One turn moves each row of this set onto another row. After a few examples, where does it send each row asked below?
Z683: [ 18  12  13  11 -10  12 -25  29  12  32  10   3   1  -5  -1 -21   3 -21
 -18   7 -18   5   6  -9  -6  -4  15  15   7   2   3 -16   8   1  27   4
  20 -15 -13  14   5  19  -9 -21  13  -1 -13  11  -3  18 -26  11   7  -4
   1   2  31 -28 -22  14  27  -8  -6   5 -18  -8 -15  -7 -13  -9  -8 -12
   7  38]
Z849: [ 31   4  32  10 -31   8 -10  24  18   5 -16   6 -12   3   9  -7  -2 -14
   6 -22  -3  16   7 -20  -1  -3  16  -1  32  11 -11 -35  10  -4   6  -7
  25 -28 -26  12  -6  31   9  -1   6  -8  -2  15   0   3   7  37  17   5
  10  33  25 -37 -16 -13  14 -23   9  18 -12   8 -19 -19  10 -17   2 -14
   3  51]
Z404: [-18  38  19  10 -18 -21  -5  -7   7  -3  -5 -14 -10   5  -1 -14  22 -15
  25 -23  -6   5  -9   6   5 -10  -3 -21  21  10  17  -8   6 -20   1  -9
  23 -40 -14   8 -12  55  23 -17  35   5  -2   9   2  45 -32  17  20 -15
  -6  17  28  -8   2  13  39   4 -15   7 -14  -4  10   7   5  -9 -33 -15
 -19  47]
Z494: [  1   9  -2   0 -38 -23   1  17  24 -15   0  -6 -27  -2  15 -29  28 -12
  -1 -13 -35   7   3 -11 -11  -5 -13  -4   1  22  12  -9  -7  -5   5   0
   7 -34 -11  10   3  40  14 -18  25  -8  16   6  27  24 -22   7  20 -26
   3  11  25 -15   7  15  33  -5 -29   0 -32   2  -3 -11   2 -30 -23   2
 -37  23]
Z949: [ 25  14  30   0 -38 -12   7 -13  17   5  12  -9 -21  -7  22 -26   4   8
 -17 -23 -24  -7   7 -17 -12 -11   6  -8  16  -3  -4 -28   7 -10  16 -18
  19 -15 -20  30  -6  41  21 -12   2   3  15  -3  -5  -5  -8  -3  30   8
 -14  -4  39  -1 -16   0   6 -21 -31   5 -13  11 -20   9 -14 -23  -2 -15
   4  41]
Z245: [  2   6  16  -2 -21 -20 -10   0   9  13   8  -5  -1 -12  24 -25   5 -15
  -8 -19   8   2  16  -1 -11 -28   8 -34  22   0   1 -41  12 -28  22 -25
  13 -27  -6  15   5  32  13 -18  13   5  23  15   7  16 -11  26  29  -2
  -9   2  66 -10 -24  -4  24  10 -16  25   4 -16 -21 -38   1 -13   0 -26
   5  36]
Z900: [  2   9  11   2 -15 -28   0  -6  21  17   8  -8   1  -8  27 -29   0  -6
  -3 -18   7  -1  18  12  -5 -32   7 -30  30  -5  -3 -26   6 -21  25 -27
  19 -23  -5  12   0  24  12 -11  15  14  21  24   6   7 -15  20  15  12
 -11  13  60  -9 -21  -1  20   6  -6  20   2 -12 -23 -36 -11 -21   2 -19
   9  31]
Z748: [-14  14  14 -24 -26 -25 -10  -2  25  13  14 -21 -27 -17  13 -19  23 -24
   6 -19 -18  22   0 -16   2 -21 -13 -21  18   7  24  -8   2   6  15   8
  15 -37  -6   2   2  34  22 -16  32  -8   3  -4  20  29   7  13  24 -17
  -3  19  17  -7   8  -5  25 -20   7  -1 -22  -9  11 -31  10 -26 -23 -18
 -22  31]
Z306: [-15  18  29 -30 -16 -25  -9   5  31   7  -6  -9 -11 -11   4 -16  27 -32
  11 -25 -17  19   0  -8  10 -23 -17 -22  11  14  17 -12  -5  -6   7   3
  13 -40  -1   7 -10  36  15  -9  25   0   1  -3  22  30   6   9  27 -15
  -2  12  20 -15   1  11  33 -19   7  -2 -23 -13  22 -15   8 -21 -25 -10
 -22  27]
Z616: [ 29  13  22   7 -39 -13  18 -16  25   9   9  -4 -13 -10  24 -25   4   8
 -10 -19 -22   3   0  -3  -3 -16   8 -15  20  -6 -10 -20   6  -8  13 -25
  30 -14 -10  23 -12  37  17  -9   7   0  26  -8  -2  -2 -10  -7  14  18
 -16   6  35  -5 -15   2   8 -13 -20   9  -8   5 -25   1 -22  -7  -4  -8
  10  34]
Z256: [ 38   4  29   9 -25   9  -2  19  12   5 -18   9 -11  -4  10  -9   2 -19
   3 -27 -11  15  11 -17   5 -10  12   5  20  14  -8 -30  -3  -1   8 -22
  31 -38 -19   2  -8  39   5  -2   5  13   3  10  -9   3  -2  28   2  10
  12  32  18 -35 -16 -13  17 -19   3  16 -12  11 -10 -18   8 -21   0 -13
   4  42]
Z308: [ 13  20  12  16 -13  -9   1   3  27 -14 -11  -9  -2   0  10 -24  29 -23
  13 -28  -5   4  -2 -10 -13 -11 -23 -27  35  11  18 -19  -4  15  20   5
  21 -19 -24  15  -5  50  26 -10  33 -20  -2  -6   7  48  -9  32  39   0
 -10  14  16  -8 -11 -17  33   2 -11  -9 -16   8  -1 -14   6  -3 -37 -14
 -30  40]
Z263: [ -3  21  17  11 -16 -18   6  -3  26 -15  -8   0  -2  15   6 -15  26 -23
  14 -29 -17  -1   0 -10  -3 -24 -20 -24  27  -4  13 -15 -10  11  14   0
   7 -29 -12   9  -7  48  18 -15  32 -25  11 -10  17  44  -8  27  37   5
 -15  10  15 -15 -25  -6  25   3  -5  -4 -14  -3   5  -5  -1  10 -34  -4
 -28  42]
Z328: [ 29   8  31   2 -21  11  -3  30  28   4 -21   7 -13  -5   6 -22  -5 -19
   7 -16  -2  17   7 -19   5  -7  15  -4  34  12 -19 -39  -6  -4   2 -11
  25 -30 -20  10  -8  28  15  -3  15   7   4   8  -3   5   3  26   5  11
   5  32  21 -39 -13   0  18 -14  10  20  -8   1 -24 -26   1 -22   1  -3
   2  36]
Z798: [ 14  14  13  14 -13  15 -21  24  28  30   3  -3   1  -4  -4 -33   9 -19
 -12  -2 -12   6   9  -6  -2  -3  18  13  13  14  -6 -17   3   1  24   1
  28 -17 -14  14  15  26  -2  -7  23   6  -4  13  -3  12 -26   7   6   5
   1   4  26 -18 -19  20  31 -11   0  18 -16  -4 -21 -12 -24  -8   0  -3
   9  23]
Z844: [ 10   9  13  11 -18  12 -21  18  13  35   8   4   2  -5  -6 -20   5 -19
 -11   0 -15   5  18   2  -5   1  14   6   8   9  10 -12   1   4  27 -14
  28 -20  -2   2  13  29 -13  -9  18  -4 -14  12  -2  15 -29  15  15   9
   7   4  24 -22 -27  13  29 -12   3  15  -8 -11 -13 -23 -16  -8   3  -5
   7  31]
Z285: [ 27  16  27  -1 -36  -7  14 -14  18  11   6  -8  -7 -11  12 -31  -2   2
 -14 -23 -21  -4  -6   7 -15 -19   8 -13   8   0  -2 -26  -5  -5   9 -23
  17 -18 -13  23  -9  43   9 -18  -2   7  21  -3 -11  -2 -13  -6  32   6
 -14  -9  28 -10 -19   7  11 -16 -22   2   2  10 -24   6 -18 -18  -3  -9
   1  26]
Z883: [-11  42  18   5 -20 -20  -8   4  23  -1  -4  -7   6  12   5 -16  22 -12
  17  -5   5   7 -18  13 -10 -16  -7 -17  31   1  25  -7  17 -15   2  -1
  26 -38 -16  -3   4  45  17 -23  32 -15 -10   0   6  44 -36   8  30 -15
   3  16  29 -18  -4   5  29   0 -19  17  -8   0  10 -11   7  -8 -28 -15
 -14  43]
Z28: [-12   5  -5  -8 -28 -15  -6   3  20 -16  -9 -21 -26   9   6 -22  25 -19
  -2 -20 -36  11   1 -21   2   2 -17  -4   7  17  10  -7  -7  -5   5 -11
  20 -40  -6  12   3  31  17 -16  23  -6  19  10  20  35 -23  16  35 -16
  -3  22  18 -22   1  11  38  -8 -18  10 -29  -3  -6  -7   2  -4 -25   2
 -40  29]
Z880: [ 28   7  26   7 -35 -14  23 -16  15  15   4  -4 -12 -12  20 -27   7   0
  -6 -22 -25   0  -7 -18 -12 -14   5 -16  18  -4   3 -31   5 -13  14 -19
  21  -9 -13  28 -11  38  11 -10  -4  -1  21  -6 -10   2  -6   1  22   6
 -17   1  43  -7 -16   5  17 -24 -30  -7  -7  10 -21  12 -11 -16  -4 -14
   5  30]
Z973: [ 16  16  22  16 -12   5 -28  22  14  32   7   3   4   1  -2 -21   9 -13
 -12  -1 -15   6   9  -8 -20   0  24  11   5  11   4 -10  13  -1  26   0
  22 -11 -16  14  10  27  -6  -6  13  -2 -20  20   3  11 -26  17  18   4
   3   3  33 -17 -22  11  32 -13   2  17 -20   6 -11 -11 -15 -12  -3 -14
   5  32]
Z756: [ 36   7  33  -2 -21   8  -3  20  19  11 -14   4  -4   2  10 -10  -9 -24
  14 -24 -12  16   1 -34   1  -8  10   2  27   7 -14 -38   3  -6   4 -18
  22 -29 -22   1   2  33  14 -12  15  -3   2   8  -7   9   3  36  10   2
   3  37  22 -35  -9   0  18 -17   9  21 -15   9 -17 -26   6 -21  -1 -20
   3  53]
Z783: [  3   8  16  -6 -24 -12  -3 -10  13   9  10 -14   2   0  21 -26   1  -6
  -7 -26  14   2  20   7  -5 -27   8 -31  28   4  -8 -37   3 -17  22 -30
  16 -32  -3  15  12  29   7 -12   8  18  19  17   1   9  -7  38  21  -2
 -10  12  45  -9 -27   0  16   6 -13  12  12 -16 -29 -33  -2 -24   0 -27
  -4  31]
Z610: [  1  10   0 -12 -27 -27  -6  14  21 -11  -2 -25 -28  -3  17 -25  21 -18
  -2 -22 -38  14   5 -19 -13   4 -11 -12   9  12  18   4  -3   4   5  -8
   7 -31 -11   3  -3  33  21 -14  38  -3  23   9  15  30 -24   8  30 -16
   4  24  25 -23   9  -1  29 -11 -25  -1 -30   0 -11 -11   3 -18 -29 -10
 -42  33]
Z547: [ -8  11  22 -22 -28 -26 -11  -3  32   9   3 -18 -19 -19   5 -27  32 -23
  16 -20 -20  18  19 -18  12 -22 -17 -22  27   4  17 -13  -3  -7   1   8
  15 -40  -6  -2  14  33  27  -6  23 -14   5   3  15  31  11  18  39 -23
   7  21  23  -8  -1   7  26 -13   0   9 -17 -11   3 -21  15 -32 -17  -8
 -16  29]
Z892: [  0   6  21  -6 -22 -24  -4  -2  15  13  14 -11  -1  -5  23 -22   4  -4
  -3 -19   5  -7  20  -2 -14 -31  13 -26  26   3   2 -38  14 -27  28 -21
   4 -23  -9  15  10  25  11 -16  10   6   7  19  13  -1 -12  28  27  -2
  -8  14  60  -9 -26  -4  13  -4 -12  11   6 -15 -23 -35  -6 -31   0 -18
  -3  37]
Z281: [ 15  22  17  13 -16 -18  16   8  16 -18 -15 -13   7  17  12 -31  36 -12
   8 -23 -18   0  -2  -9  -4 -18 -21 -19  27   1  19 -11   7   5   3   1
  25 -22 -18  13  -6  48  21  -6  23 -24  -4   0   8  46   1  32  23   7
 -12  19  12  -7 -16  -4  17   4  -5  -2 -22  13   0  -5  10  -8 -32 -17
 -27  47]
Z997: [-13  41  25  15 -15  -8  -2   6   7   4 -13 -18 -10  -1   5 -18  21 -13
  21 -13   1  14 -17   5 -10  -5   3 -25  26   9  32  -8  10 -14   4   4
  21 -35 -21  14  -3  53  21 -18  40 -14  -5  -1   6  41 -32   9  30 -14
   1  14  24  -6   0   6  37  -4 -19   3  -9   0  -5 -10   9  -9 -41 -20
 -15  37]

Z783 moves to Z844
Z610 moves to Z308
Z949 moves to Z849
Where do these go?
Z880 moves to Z756
Z547 moves to Z883
Z28 moves to Z263
Z616 moves to Z328

